The same turns and mirrors carry the whole set onto itself and the rows of a family onto each other. Which other rows belong to the same family as each row named below? List them in the order they appear above.
These 40 rows form 5 families of 8 rows each.
susi: [-2.96  0.10  1.16 -0.80  1.33 -1.75  0.29 -0.53 -1.76 -0.72 -0.19 -1.34
  2.39  0.18]
bizor: [-3.28  1.97  2.32 -1.02  0.99 -2.40  0.14 -2.07 -1.49  2.81  0.19  0.11
  0.22  0.04]
pav: [-0.18  1.14 -1.41 -2.09  4.67  0.94  2.24 -0.57  1.24  4.50 -1.75 -1.04
  2.13  2.23]
zunub: [ 0.57  0.89  1.47 -3.83 -0.25  2.02  0.76 -3.55  0.12  0.72 -1.50  2.00
 -2.12  2.23]
sarez: [ 0.67 -2.15  2.18  0.63  0.82 -1.87  1.09 -0.81 -0.06  1.95 -1.92  3.00
  1.63 -0.39]
buka: [ 1.43 -0.33 -0.71 -2.97  1.60  3.39  2.32 -0.75  0.91  3.09 -3.12  1.15
 -2.44  0.47]
tob: [-3.43  0.24  1.27 -0.73  1.01 -2.38  0.83 -0.94 -1.20  0.03 -0.62 -1.66
  1.56 -0.03]
Rugof: [-2.97  0.29  0.85 -0.23  1.78 -2.55  1.17 -0.99 -0.96 -0.22  0.47 -1.66
  0.87  0.01]
fibur: [ 1.72 -1.51 -2.60 -1.62  1.17  4.61  0.12 -1.52  0.39  2.37 -0.30  1.20
 -0.11  1.77]
Sovil: [ 0.83  1.68  2.06 -2.30  0.48 -1.24 -0.23 -1.68 -1.42  1.88 -1.22 -1.37
  4.12  0.12]
met: [-2.07  1.90  1.37 -0.13  2.43 -1.99  0.14 -1.83 -1.58  1.55  2.37  0.37
 -0.26  0.27]
Kuno: [-4.00  0.62 -2.11 -2.02  1.68  0.41 -1.46 -1.30  0.99  0.15  0.93 -0.27
  0.19 -0.71]
sud: [ 1.08 -1.21 -2.62 -1.27  1.10  3.21  1.37 -2.35  1.63  3.74 -0.28  0.57
 -2.04  1.42]
solid: [ 1.46 -0.43 -0.46 -3.36  1.29  3.95  1.69 -0.46  0.38  2.74 -3.65  1.39
 -1.42  0.59]
Nasi: [ 2.20  1.66  0.99 -1.25  2.19 -0.91 -0.08 -1.46 -1.43  0.53  1.22 -1.16
  3.44  0.36]
toduk: [-1.65  1.65  1.64 -0.69  2.26 -0.64 -1.11 -1.02 -2.81  0.43  1.96  0.98
  1.75  0.62]
Sifo: [ 0.27  2.03  1.85 -1.68  0.63 -2.81  1.17 -2.58 -0.01  3.28 -0.92 -2.06
  1.83 -0.27]
kav: [-4.46  0.58 -1.71 -2.50  0.91  0.43 -1.69 -1.25  0.81  0.49 -0.15 -0.30
  0.75 -0.72]
dup: [-2.90  1.69  2.55 -1.59  0.75 -1.02 -1.13 -1.31 -2.72  1.71 -0.21  0.71
  2.23  0.40]
kegen: [ 0.61 -1.55 -1.63 -2.58 -0.38  4.49 -0.16 -1.64  0.29  3.37 -2.47  1.03
  0.74  1.62]
merid: [ 0.77 -2.03  1.93  1.04  1.23 -2.18  1.50 -0.97  0.27  2.09 -1.35  2.85
  0.90 -0.41]
kani: [-0.02  0.93 -1.28 -2.39  4.55  1.63  1.61 -0.19  0.60  3.87 -1.99 -0.73
  3.19  2.39]
gara: [ 0.88 -0.52  0.04  0.43  2.23  3.13  1.96 -0.47  3.48  3.61  0.34  0.74
 -0.67 -0.95]
rakif: [ 1.08 -2.24  1.97  0.80  1.24 -1.48  0.89 -0.55 -0.37  1.40 -1.30  3.19
  1.92 -0.21]
zov: [-4.46  0.65 -1.91 -2.22  1.24  0.12 -1.26 -1.51  1.20  0.67  0.32 -0.41
  0.06 -0.85]
Pedu: [ 1.65  2.01  0.81 -0.64  2.33 -2.44  1.35 -2.34 -0.04  1.94  1.60 -1.85
  1.16  0.00]
kiv: [ 1.21 -2.12  1.74  1.14  1.60 -1.79  1.26 -0.77  0.02  1.47 -0.79  3.04
  1.15 -0.30]
dopu: [-0.38  1.03 -1.12 -2.46  4.23  1.16  1.91 -0.45  0.91  4.51 -2.44 -0.94
  2.80  2.25]
bala: [ 1.19  0.85  1.03 -3.47  0.43  2.25  0.70 -3.42 -0.01  0.05 -0.50  2.15
 -2.22  2.39]
gitir: [-0.07 -1.22 -1.70 -2.22 -0.45  3.08  1.10 -2.45  1.51  4.70 -2.55  0.45
 -1.16  1.24]
lapu: [ 2.11 -0.31 -1.06 -2.65  2.27  3.76  2.13 -0.53  0.65  2.38 -2.17  1.37
 -2.37  0.63]
fekon: [ 0.83  0.92  1.18 -3.53  0.23  1.84  1.02 -3.66  0.34  0.62 -0.87  1.94
 -2.68  2.23]
Nopon: [ 2.07 -0.47 -0.84 -3.03  1.92  4.31  1.52 -0.22  0.10  2.01 -2.67  1.58
 -1.36  0.73]
bato: [ 0.19 -0.89  1.21 -1.14  0.50  4.47  0.33  0.20  2.01  3.39 -2.31  1.22
  2.36 -0.76]
Kov: [-0.41 -0.51  1.09 -0.65  0.51  2.91  1.71 -0.68  3.37  4.83 -2.15  0.58
  0.19 -1.16]
Vir: [ 1.56 -0.82  0.14 -0.06  2.22  4.71  0.52  0.41  2.05  2.14  0.19  1.43
  1.51 -0.51]
bilu: [-4.08  0.51 -1.91 -2.32  1.36  0.79 -1.86 -1.07  0.60 -0.08  0.42 -0.09
  0.91 -0.63]
Rad: [ 1.00  0.76  1.29 -3.82  0.02  2.43  0.43 -3.30 -0.25  0.20 -1.17  2.19
 -1.68  2.36]
Tezor: [-2.54  0.14  0.72 -0.26  1.99 -1.91  0.61 -0.61 -1.49 -0.98  0.82 -1.38
  1.67  0.22]
giled: [ 0.26  1.07 -1.59 -2.00  5.03  1.37  1.89 -0.29  0.90  3.84 -1.32 -0.80
  2.55  2.35]

The rest of the family of Tezor: susi, buka, tob, Rugof, solid, lapu, Nopon
The rest of the family of Kuno: zunub, kav, zov, bala, fekon, bilu, Rad
The rest of the family of Sovil: Nasi, Sifo, gara, Pedu, bato, Kov, Vir

The same turns and mirrors carry the whole set onto itself and the rows of a family onto each other. Which other rows belong to the same family as each row named below? List them in the order they appear above.
These 28 rows form 7 families of 4 rows each.
pivi: [-3.16 -1.19 -0.92 -2.50  0.55  1.06  0.55  1.02  1.20  0.43 -1.78 -1.59]
Garo: [ 3.06  0.17 -0.36  0.04  0.64  1.60 -0.21 -2.36 -1.04  0.71  0.54  2.63]
Dos: [ 1.34  0.33 -4.09 -0.80  0.86  0.85 -1.25  0.99  1.84  0.16 -3.13  0.21]
Bal: [ 0.96  0.90  1.37  1.06 -1.57  0.31  0.60 -3.10 -1.27 -0.93 -1.01  1.53]
ligod: [ 4.15  2.54 -0.79  1.26  0.26  3.01  1.09 -2.25  0.01 -0.87  0.07  0.02]
Sumup: [-2.05  1.56  0.61  0.42  0.58  2.84  0.61 -3.40 -0.06 -0.05  2.45 -1.20]
bafi: [-3.90  0.57  1.70 -1.14 -0.58  0.25  1.85 -0.65  1.00  0.11 -1.05  0.26]
gamat: [-1.86 -2.02 -1.45 -2.86  1.90  0.86  0.43  0.94  2.50  1.05 -0.52 -0.67]
vivam: [ 1.63  1.71 -3.99 -0.71  1.72  2.75 -1.30 -0.95  3.04 -0.17 -0.41 -2.52]
Dedez: [-1.34 -1.03  2.55 -1.50  0.01  2.12  1.78  0.03  0.92 -1.60  1.59 -1.68]
bolek: [-3.09 -0.26 -1.21 -0.58  1.19  1.43  2.36  0.26  3.32 -0.80  0.13 -2.73]
ladi: [-1.74 -1.37  1.76 -1.61  0.65  1.45  1.26 -1.76 -0.78  0.99  1.43  0.85]
sab: [-1.84  0.16  2.00 -0.85 -0.51  2.00  1.11 -1.59 -2.21  0.61 -0.01  0.63]
munef: [ 2.57  1.96  1.97  0.51 -0.13  2.86  1.12 -0.94 -0.19 -1.08  1.69  1.61]
pek: [ 1.97  1.52 -2.48 -0.60  0.21  0.04 -0.15  0.15  4.13 -0.46 -3.22 -1.78]
zam: [-0.54 -1.26 -1.78 -0.94  1.06  0.64  0.43  1.82  4.29 -1.99 -0.23 -1.70]
zubeb: [ 2.90 -0.38 -3.48 -1.28  1.79  0.96 -1.03  0.27  2.19  0.81 -1.35  1.20]
Sek: [ 3.92  1.57 -1.82 -0.65 -0.60  0.74 -0.75 -0.77  1.06 -0.65 -3.49  0.38]
nata: [ 1.98  2.14 -3.85  0.02  1.66  2.14  0.87  0.81  3.92 -0.41 -1.40 -1.10]
pogit: [-1.17  2.05  3.13  0.39 -1.11  0.98  2.05 -2.62  0.22  0.06  0.09 -0.23]
riv: [ 3.30  1.71 -2.33  1.09  0.92  1.45 -0.35  0.81  3.17 -1.43 -0.11  1.59]
Gubi: [-2.81  1.04 -1.42 -1.71  1.71  2.83  0.32 -0.67  2.73  0.28  0.86 -3.21]
Rop: [-2.56  0.72  0.88 -2.01 -0.03  0.59  1.70  0.13  3.35  0.07 -1.71 -2.95]
vozav: [ 2.48  2.32 -1.95  1.48  0.64  2.73 -0.99 -3.66  0.21 -0.51  1.27 -0.54]
budal: [ 3.41  2.95 -0.18  1.83 -0.89  0.52  0.15 -2.61  0.98 -0.45 -1.39  0.80]
senat: [ 2.60  1.75 -1.22  0.87 -0.28  1.66 -0.65 -1.60 -1.56  0.36 -1.31  2.52]
nedo: [-0.88  0.21  1.86  0.64 -0.27  2.34  2.62 -2.70 -0.50 -1.23  1.72 -1.55]
vumef: [-0.85  1.23 -1.49 -2.81  0.40  0.85  0.64  1.75  3.36  0.43 -3.52 -0.97]

The rest of the family of Sumup: vivam, Gubi, vozav
The rest of the family of riv: Dedez, munef, zam
The rest of the family of bafi: Bal, Sek, vumef
The rest of the family of Rop: pek, pogit, budal
The rest of the family of senat: pivi, Dos, sab
The rest of the family of ligod: bolek, nata, nedo

The same turns and mirrors carry the whole set onto itself and the rows of a family onto each other. Which other rows belong to the same family as each row named below? List them in the order they appear above.
These 32 rows form 4 families of 8 rows each.
lekaz: [-2.76  0.08  0.10  0.13  0.91 -0.94 -2.83  1.57]
Dib: [-2.90  0.31  0.41  1.78  1.44 -1.04 -2.60  0.59]
Pabu: [ 1.19 -0.13 -0.68  0.73  3.30  0.54 -3.29 -1.91]
dubek: [ 1.07  2.97  0.68  2.11  2.12  0.20 -0.11  1.54]
gozir: [ 1.01  3.32 -0.28  2.62  1.70  0.61 -1.06  0.92]
gemo: [-0.36  0.60 -0.02  0.40 -2.23 -0.25  2.17  1.24]
Fifu: [-0.71 -2.88  0.12 -2.07 -0.71  0.21 -0.46 -1.53]
Zit: [-0.85  0.63 -0.53  0.53 -1.45 -0.37  2.32  1.62]
seva: [ 1.11 -0.09  0.37  0.03  2.46  1.19 -3.75 -2.25]
zute: [-1.58  0.31 -1.50 -1.32  2.03  3.38 -1.13  0.23]
fedup: [ 1.56 -1.01  1.31  2.46 -1.04 -1.88 -1.61 -0.45]
modo: [-2.63 -0.85  0.52  1.35  0.87 -0.15 -2.69  1.70]
Biku: [ 1.55 -1.20  0.66  0.27  3.04  0.43 -2.59 -2.32]
zofet: [-0.74 -2.43 -0.96 -1.54 -1.15  0.68 -1.36 -2.16]
lut: [ 3.43  1.19 -0.37  0.01  0.58  1.33  1.07 -2.19]
saz: [ 0.63 -0.09 -0.14  0.19  3.21  1.01 -3.60 -1.85]
gero: [-1.26  1.67 -0.89  0.28 -2.04  0.35  1.15  1.74]
Fopep: [ 3.17  0.28 -0.65 -1.16 -0.43  1.88  1.11 -1.23]
zikip: [-0.41 -2.61 -0.67 -1.98 -0.77  0.88 -0.58 -1.98]
roded: [ 2.86  1.37 -0.76 -0.80  0.16  0.96  1.25 -2.34]
getog: [-1.22  1.58 -1.53 -1.90  2.10  2.69  0.13 -0.18]
dun: [ 1.25  3.69  1.01  1.55  1.92  1.22 -0.90  0.35]
vagas: [-3.13 -0.63  0.16  0.59  0.39 -0.49 -2.54  1.59]
Lobet: [-0.94  0.61  0.50 -0.15 -2.26  0.28  1.86  1.30]
Feban: [ 1.82  0.23  1.22  1.83 -0.99 -2.62 -0.42 -0.85]
sol: [-1.02 -3.14 -1.22 -0.92 -0.98 -0.47 -0.67 -1.06]
debam: [ 3.09  0.40 -0.37  0.44  0.14  1.77  1.34 -2.22]
mobo: [-1.06  1.64 -1.54 -1.83  1.71  2.74  0.08  0.89]
kore: [ 1.33 -1.13  1.28  2.38 -0.69 -1.92 -1.58 -1.51]
vabal: [-0.73  1.04 -1.84 -2.25  1.82  2.51 -0.69  1.12]
Zeka: [ 0.72  3.06  0.48  2.61  1.72 -0.04 -0.87  1.31]
nuna: [ 1.01 -0.52  1.52  2.78 -0.85 -1.74 -0.79 -1.76]

The rest of the family of saz: gemo, lut, zikip, vagas, mobo, kore, Zeka
The rest of the family of getog: lekaz, Pabu, dubek, fedup, zofet, Lobet, debam
The rest of the family of gozir: Fifu, Zit, seva, modo, roded, vabal, nuna

